Here are some points, each followed by its number:
array([-1.24,  0.52,  0.24, -0.96,  0.06,  0.89, -0.46,  0.73, -0.71, -0.78,
        1.01, -0.68,  0.13,  0.72,  1.29, -0.60]) 0
array([ 1.07, -1.60, -0.95,  0.98, -0.47, -0.76,  2.12, -0.90, -0.91, -1.09,
       -1.69,  0.90, -1.74, -0.89, -0.75,  1.22]) 1
array([ 0.33,  0.21,  0.81,  0.71, -0.16, -1.08,  0.73, -0.15, -0.19,  0.05,
        0.58, -0.27,  0.45,  0.55,  0.65,  0.62]) 2
array([ 2.01, -0.60,  1.00,  1.37, -0.33, -1.19,  0.30, -1.14, -0.13, -0.07,
        0.23,  0.64,  0.63,  0.35,  0.32,  1.60]) 3
array([-0.70,  2.01, -1.61,  2.00,  2.23, -1.33,  0.16, -0.83,  1.98,  2.00,
       -1.23,  2.01, -0.01, -2.12, -0.79, -0.17]) 4
array([-1.40,  0.04,  0.11, -1.14, -0.29,  1.59, -1.14,  0.77, -0.92, -1.13,
        1.01, -0.59,  0.32,  0.55,  1.31, -0.67]) 5
array([-1.40, -0.31, -0.53, -0.42,  0.40,  0.35, -0.17,  1.03, -0.47, -0.64,
        0.11, -0.21, -0.09,  0.43,  0.99,  0.10]) 6
array([-0.28,  0.65,  0.22, -1.69, -0.24,  0.83, -1.55,  1.26,  1.31,  1.75,
       -0.34, -0.53,  0.20, -0.66, -2.50, -1.24]) 7
array([-1.71,  0.32,  0.38, -1.35, -0.20,  1.46, -1.04,  0.64, -0.79, -1.04,
        1.02, -0.69,  0.40,  0.77,  1.22, -0.83]) 8
array([ 0.62, -1.04, -1.14,  1.14, -0.15, -1.63,  1.66, -0.24, -0.79, -0.91,
       -1.20,  0.32, -2.11, -0.56, -0.07,  1.58]) 9
array([-1.73,  1.90, -1.10,  1.10,  1.78, -0.13,  0.21,  0.10,  1.27,  0.94,
       -0.53,  1.02,  0.17, -1.44, -0.30, -0.92]) 10
array([ 2.63, -0.36,  2.67, -0.65, -2.07,  1.22, -1.93, -0.42, -0.83, -1.08,
        2.46, -0.57,  1.92,  1.99,  1.07, -0.78]) 11
array([ 0.57, -0.09,  0.30,  1.01, -0.05, -1.20,  0.34, -0.22, -0.08, -0.14,
       -0.09,  0.59,  0.40,  0.32,  0.59,  1.19]) 12
array([-0.77,  1.32, -1.42,  0.82,  1.04, -0.36, -1.35,  0.82,  2.61,  2.75,
       -1.07,  0.74,  0.22, -1.49, -1.83,  0.09]) 13
array([-1.50, -0.18, -0.51, -0.69,  0.07,  0.90, -1.28,  1.53, -0.35, -0.66,
        0.40, -0.33, -0.25,  0.47,  0.98,  0.05]) 14
array([-0.81,  0.45, -0.89, -0.22,  0.74,  0.35, -0.63,  0.96,  0.67,  0.35,
       -0.07,  0.85, -0.54, -0.44, -0.18,  0.15]) 15
array([ 2.31, -0.09,  2.55, -0.68, -1.32,  0.68, -0.47, -1.38, -0.82, -0.18,
        2.04, -0.55,  1.43,  1.91,  0.87, -0.77]) 16
array([-0.91, -0.16, -0.21, -0.39, -0.36,  1.03, -1.19,  0.85, -0.27, -0.47,
        0.31, -0.50,  0.70,  0.58,  0.84, -0.09]) 17
array([ 0.75, -0.17,  1.92, -1.02, -0.72,  1.61, -1.38, -0.28, -0.67, -1.09,
        1.90, -0.39,  0.81,  1.40,  1.08, -0.52]) 18
array([-0.84, -0.20, -0.02,  0.04,  0.44, -0.55,  0.20,  0.30, -0.32, -0.46,
        0.50, -0.36,  0.26,  0.41,  0.93,  0.42]) 19
array([ 0.05, -0.37, -0.48,  0.19,  0.45,  0.27,  0.19, -0.41, -0.06, -0.06,
       -0.57,  1.15, -0.99, -0.26, -0.16,  0.78]) 20
array([ 1.06,  0.87, -0.12,  1.75,  1.12, -0.99,  0.90, -2.60,  0.22, -0.22,
       -0.44,  2.80, -0.35, -0.78,  0.41,  1.11]) 21
array([-0.56,  1.08, -1.63,  1.39,  1.15, -1.45, -1.16,  0.79,  1.79,  1.66,
       -0.98,  0.67, -0.37, -1.25, -1.01,  0.82]) 22
Which point above is nearest to each new point by angle, seen from the average point of the numbered points? Its number follows each.
array([ 0.06, -1.19, -0.53, -0.67, -0.78,  0.63,  1.03,  0.07, -0.38, -0.73,
       -0.82, -0.88, -0.97, -0.28, -0.86, -0.25]) 1
array([-0.04, -0.40, -1.16,  0.64,  0.08, -0.97,  1.10, -0.26, -0.63, -0.22,
       -0.56,  0.91, -1.75, -0.53,  0.11,  1.18]) 9
array([ 0.23, -1.44, -0.93,  0.30, -0.55, -0.15,  2.29, -0.67, -1.20, -0.85,
       -1.10, -0.17, -1.55, -0.51, -0.82,  0.35]) 1
array([-0.87,  0.08,  0.18, -0.43, -0.03,  0.35,  0.47, -0.10, -0.69, -0.51,
        0.40, -1.04,  0.26,  0.55,  0.63, -0.33]) 0
array([ 0.13,  1.17, -0.02,  0.64,  1.07, -0.08, -0.42, -1.10,  0.19,  0.07,
        0.61,  1.86,  0.13, -0.27,  1.11,  0.31]) 21
array([ 1.22,  0.94,  1.62, -0.80, -0.11,  1.09, -1.83, -2.45, -0.41,  0.53,
        1.57,  1.39,  0.70,  0.91,  0.11, -0.77]) 16
array([-0.84,  0.92,  1.00,  0.36,  0.04, -0.90,  0.79, -0.37, -0.36, -0.08,
        0.56, -0.81,  0.20,  0.35,  0.44,  0.15]) 2
array([-0.17,  0.31,  0.63,  0.43, -0.01, -0.95,  0.57, -0.45, -0.41, -0.10,
        0.27, -0.43,  0.45,  0.62,  0.49,  0.64]) 2
array([ 0.10, -0.99, -1.10, -1.25, -0.23,  1.04, -0.61,  2.26,  1.26,  0.54,
       -0.95, -0.76, -0.73, -0.35, -1.59,  0.47]) 7
array([ 1.69, -0.66,  0.75,  0.39, -0.32, -0.57,  1.18, -0.78, -0.34,  0.57,
       -0.15, -0.58,  1.09,  0.03, -0.09,  0.35]) 3
array([ 0.62, -0.06,  1.21, -0.74, -0.64,  0.95, -0.55,  0.36, -0.41, -0.51,
        1.21, -0.26,  0.79,  1.02,  1.18, -0.37]) 18
array([-0.61, -0.34, -0.36, -1.36,  0.11,  0.97,  0.30,  1.50,  0.04, -0.09,
       -0.39, -0.31, -1.11, -0.32, -0.72, -0.43]) 7
array([-0.80,  0.56, -0.35,  0.35,  0.59, -0.70,  0.93, -0.56, -0.52, -0.76,
        0.09,  0.88, -0.84, -0.11,  0.68,  0.21]) 9
array([-0.42, -1.65, -0.48, -0.29, -0.38,  0.15,  1.00,  0.62, -0.24, -0.92,
       -0.96,  0.08, -0.90, -0.14, -0.27,  0.66]) 1
array([-1.23,  0.28, -0.40, -0.13,  0.44,  0.40,  0.36, -0.02, -0.65, -0.85,
        0.36,  0.72, -0.56,  0.01,  0.98,  0.07]) 6
array([-0.57,  0.82, -0.14,  0.27,  0.77,  0.54,  0.32, -1.06, -0.35, -0.62,
        0.55,  1.51,  0.00,  0.09,  0.72, -0.03]) 21
array([-1.80, -0.19, -0.72, -0.30,  0.16,  0.20, -0.57,  1.29, -0.27, -0.62,
       -0.17, -0.33,  0.03,  0.32,  1.34,  0.39]) 6
